One turn sends every row of this set to another row. A few are shown first. Where does it send the rows asked after them?
lar: +0.15, -0.13, +2.99, -0.24, +1.19, +1.30, +0.29, +0.81, +2.28, +2.36, +1.18, -1.35
Bib: -1.34, +0.64, +0.91, -1.79, +0.74, +0.47, +0.69, +0.32, -0.27, +1.19, +0.29, +1.97
Zif: -0.38, +0.92, +2.06, +2.22, -0.79, +0.36, -0.14, +0.23, +0.98, -0.55, -1.81, +0.38
matiz: -0.04, -0.78, +0.41, -0.27, +2.40, +1.21, +0.38, +0.73, -0.92, +2.81, +0.56, -1.45
zoz: +1.98, -1.27, +0.71, -0.69, +0.86, -1.00, +1.76, +0.89, +0.57, -0.32, +1.44, +0.56
furul: +1.01, -0.35, -0.20, +0.76, +0.18, +0.53, +2.15, +1.46, +0.14, -0.98, +0.66, +1.08
zusu: -0.37, -1.08, +0.93, -0.54, +1.93, +0.06, +0.09, +0.81, -1.23, +2.89, +0.48, -2.00
megez: +0.42, +0.96, +2.58, +0.00, +1.83, -0.50, +1.28, -0.86, -0.21, +1.64, +0.24, -3.34
fuset: -0.37, +0.28, +3.73, -0.16, +1.64, +0.94, +2.86, -0.98, +0.06, +1.50, +0.31, -1.00
tud: +1.16, +0.43, +1.08, +0.16, +0.03, -1.08, -1.11, +0.06, -1.30, -1.73, -0.35, -0.82
Kabo: +1.15, +0.26, +1.52, +0.37, +0.62, -0.67, -0.69, +0.07, -1.28, -2.33, -0.32, -0.34
Zib: +0.34, +0.73, +1.39, -1.94, +0.02, +0.29, +1.50, -1.80, -1.52, +0.28, -1.09, -0.19
tiz: -0.30, +0.90, +1.17, +1.11, -0.38, +0.32, +2.45, +0.55, +1.67, +1.19, -2.42, -0.29
Badar: -0.69, +1.54, +1.68, +2.19, -0.84, +0.05, +0.25, +0.91, +1.16, -0.16, -1.39, +0.41
bibo: -0.61, +1.44, +1.57, +2.04, -1.16, +0.17, +0.35, +0.61, +1.27, -0.12, -1.59, +0.09
Das: +0.56, -0.33, +0.31, +1.39, +0.60, +0.44, +2.08, +1.17, -0.05, -1.11, +0.25, +1.57
Geb: -1.43, -0.02, +2.52, -0.04, +2.10, +0.76, +0.12, -0.64, -1.65, +2.44, -0.61, -0.72
Sib: +0.04, +0.55, +1.51, -0.74, +0.59, -1.39, -2.13, +0.55, -0.49, +0.00, -1.53, -0.98
nupu: -0.04, +0.53, +2.78, -0.58, -0.91, -0.63, +0.63, -1.86, +1.12, +1.25, +0.41, +1.04
pokim: +0.38, -1.21, +2.67, -0.63, +0.82, +1.14, +0.91, +1.10, +1.72, +2.48, +1.35, -1.52
Vig: +1.12, -0.21, +0.02, +0.68, +0.39, +0.74, +2.15, +1.57, -0.14, -1.20, +0.50, +1.01
Ruku: +1.33, -1.53, -0.22, -0.36, -0.02, +1.64, +0.59, +0.45, +0.99, +1.22, -0.46, -2.32
Roz: +1.46, +0.33, +1.32, +0.65, -0.04, -1.00, -1.19, -0.10, -1.17, -1.65, -0.32, -0.75
vefid: -0.38, +0.78, +2.91, -0.17, +1.18, -0.34, +1.77, +0.05, +0.19, +1.99, -0.20, -3.39
zalov: -1.04, +1.41, +1.35, -0.81, +1.09, +0.14, +0.74, +2.10, +1.86, +0.17, +0.21, -2.40
tisa: +0.19, -1.41, +3.41, -0.94, +1.71, +1.21, +0.03, -0.32, -0.03, +1.62, +1.42, +0.01
Tizeg: -0.05, -0.25, +0.20, +1.17, +0.87, -2.31, +0.15, -0.20, +0.48, +1.66, +1.03, -2.22

zoz turns into Sib
Kabo turns into Zif
bibo turns into furul
Where do these go?
zusu turns into vefid
nupu turns into Bib
tisa turns into Geb
Vig turns into Roz
megez turns into lar
Tizeg turns into zalov

One turn sends every row of this set to another row. A few are shown first. Where does it send the rows asked after them?
dig: +2.25, -0.50, -2.27, -0.79, +0.84, +1.83, +0.84, +1.00, -1.00, +0.88, +0.50, -1.73, -0.85
sek: +2.05, +0.35, -1.33, +0.31, +0.67, +1.04, +1.12, +3.10, -2.57, +2.02, -1.09, -5.09, +0.86
ramig: +3.27, +0.76, -1.79, +0.42, +1.58, +1.93, +0.93, +2.10, -1.20, +1.06, -0.53, -3.11, +0.30
Fafen: +0.84, +0.08, +1.87, -2.61, -0.06, -1.46, -0.73, +0.72, -1.61, +1.39, -2.56, -3.18, +1.62
gasor: +1.83, -2.31, +0.64, -0.43, -0.61, -2.24, -0.44, +1.93, -1.92, +1.60, -2.88, -3.75, +1.15
nizab: +2.24, -0.05, -0.49, +0.71, +0.02, -0.58, -0.25, +3.30, -2.32, +0.04, -0.77, -5.26, +0.93
mis: +0.82, -1.49, +0.26, -2.25, +0.19, -1.12, -0.10, -1.10, -2.11, +2.76, -2.43, -3.11, +1.17
nov: +2.23, -0.83, -1.92, +0.05, +0.79, -0.55, -0.06, +1.90, -3.05, -1.05, +0.65, -2.85, +1.49
vovig: +2.99, -0.69, -2.43, +0.35, +0.87, -0.30, +0.36, +2.54, -3.06, -0.36, -0.11, -3.84, +1.18
reku: +3.01, -0.38, -2.36, -0.42, +0.54, +0.54, +0.49, +1.34, -1.80, -0.93, +0.94, -2.10, +1.07
Mekuv: +1.19, -1.56, +0.66, -2.13, -0.29, -1.83, -0.80, -1.14, -1.59, +1.54, -2.14, -2.98, +1.07
bave: +1.45, -1.11, -0.05, -2.60, -0.01, -0.31, +0.31, -1.55, -1.11, +2.78, -2.19, -2.54, +0.82
zun: +3.36, -1.74, +0.42, -0.96, -1.44, -1.33, -0.29, +0.99, +0.47, +0.56, -2.22, -2.54, +0.44
lusa: +3.62, +0.47, -1.08, +0.74, +0.91, +0.61, -0.29, +2.17, -0.71, -0.76, -0.19, -3.11, +0.26
Kasos: +2.52, -0.02, -0.74, +1.21, +1.37, -0.39, -0.64, +2.87, -2.42, -0.41, -0.63, -4.05, +0.82
bet: +1.74, -0.72, -2.41, -0.09, +1.39, +0.26, +0.76, +2.01, -3.82, +0.46, +0.29, -3.04, +1.64
Fus: +1.08, +0.12, +1.74, -2.67, -0.45, -1.87, -0.62, +0.16, -1.50, +2.25, -1.56, -2.64, +0.35
kula: +3.48, +0.45, -0.72, +0.23, -0.62, +0.30, -0.05, +2.49, -0.33, -0.66, -0.22, -4.23, +0.31
nit: +0.67, -1.55, -1.12, +0.29, +1.09, -0.95, -0.76, +2.30, -3.49, -0.01, +0.03, -3.30, +0.08
saz: +2.29, -1.97, +0.15, -1.29, +0.14, -0.19, +1.89, +2.12, -2.67, +3.11, -3.01, -3.25, +1.15
popem: +2.50, -0.26, -2.84, -0.53, +1.16, +1.36, +1.35, +1.44, -2.60, +0.61, +0.55, -2.33, +1.20
Pobif: +2.17, -1.08, -1.21, -0.19, +0.23, -0.27, -0.83, +1.39, -1.13, -1.29, +0.76, -2.15, -0.63
Suv: +3.26, +0.86, -1.59, -0.19, +0.03, +1.96, +1.33, +2.31, -0.59, +1.32, -0.55, -4.06, +0.24
biz: +3.60, -0.47, -2.53, +0.13, +0.49, +0.06, +0.43, +2.14, -2.06, -0.81, +0.21, -3.33, +0.89
Vuku: +2.21, +0.29, -1.47, +0.91, +2.07, +0.93, +0.54, +2.79, -2.93, +1.43, -1.01, -4.05, +0.83
Zegum: +1.73, +0.44, +1.68, -2.94, -0.49, -0.78, -0.54, +0.15, -0.24, +0.96, -2.17, -2.44, +1.18
nilof: +1.54, +0.37, +1.51, -2.91, -0.59, -1.28, -0.35, -0.16, -0.78, +2.26, -1.41, -2.21, +0.11
Zevip: +0.83, +0.20, +1.45, -2.74, -0.11, -1.36, -0.13, +0.18, -1.91, +3.11, -1.80, -2.74, +0.43
bup: +3.66, -1.41, -0.16, -1.83, -0.54, +0.83, +2.18, +1.26, -0.51, +2.35, -2.41, -2.14, +0.47
Vofig: +0.73, -0.25, +0.83, -3.17, -0.16, +0.13, -0.50, -0.32, -2.03, +3.10, -1.55, -2.22, +1.39
dudi: +2.98, -0.45, -2.88, +0.09, +1.14, +0.55, +1.09, +2.40, -3.09, +0.59, -0.22, -3.71, +1.12
babud: +3.24, -1.22, -0.62, -1.50, -0.74, +0.74, +1.37, +0.67, +0.36, +2.82, -2.53, -2.25, +0.26
denu: +0.49, -0.57, +1.29, -2.85, -0.29, -0.87, -1.21, -0.02, -2.36, +2.34, -1.57, -2.56, +1.59
sego: +1.84, -1.23, +0.35, -2.49, -0.47, -0.98, -0.38, -1.60, -0.55, +1.59, -1.93, -2.39, +0.73
zano: +1.14, -0.46, +1.39, -2.97, -0.78, -0.87, -1.44, -0.33, -1.39, +1.49, -1.19, -2.13, +1.30
mipil: +0.63, +1.07, -2.50, -0.20, -0.06, +0.31, -1.72, +2.59, -2.92, +1.29, -0.91, -2.79, +0.37
nade: +1.74, -1.80, -0.40, -0.98, +0.08, -0.17, +1.23, +1.59, -2.04, +3.92, -3.22, -3.48, +1.01
vame: +0.75, -1.00, -2.18, -0.30, +1.72, +1.14, +0.90, +1.87, -3.35, +2.15, -0.19, -2.87, -0.13
vazud: +1.29, +0.45, +1.20, -3.01, -0.29, -0.78, +0.18, -0.13, -1.16, +3.14, -1.61, -2.31, +0.19
kode: +1.58, +0.69, +1.10, -3.21, -0.03, +0.35, +0.41, +0.03, -0.47, +2.37, -2.42, -2.40, +1.14
pubi: +2.51, -2.39, +1.08, -0.85, -0.58, -1.97, +0.41, +2.32, -2.32, +0.94, -2.64, -3.41, +1.21
nidim: +1.11, +1.07, -2.26, -0.21, -0.54, -0.03, -2.16, +2.42, -2.14, +0.25, -0.59, -2.50, +0.19
Divip: +1.08, +1.39, -2.88, -0.55, -0.10, +1.21, -1.16, +2.21, -2.22, +1.66, -0.78, -2.34, +0.13
Kure: +1.37, -0.11, +0.92, -3.29, -0.65, +0.14, -0.71, -0.64, -0.99, +2.25, -1.22, -1.77, +1.12
vigam: +3.60, -0.22, -2.95, -0.11, +0.78, +0.95, +1.12, +2.02, -2.08, +0.15, +0.06, -3.19, +0.83
neguz: +3.90, -1.84, +0.78, -1.39, -1.27, -0.94, +0.70, +1.45, -0.16, +0.19, -2.03, -2.27, +0.53
pinib: +1.58, +1.43, -2.63, -0.53, -0.57, +0.87, -1.63, +2.03, -1.47, +0.65, -0.46, -2.03, -0.08
lufuf: +0.67, +0.32, +1.30, -2.87, +0.41, -0.34, +0.23, +0.59, -1.88, +2.80, -2.79, -3.11, +1.58

denu turns into zano
nizab turns into kula
vame turns into nit
Where do these go?
vazud turns into Zevip
biz turns into vigam
Mekuv turns into sego
Zegum turns into kode
saz turns into pubi
bet turns into nov
mipil turns into nidim
gasor turns into zun
Vuku turns into Kasos

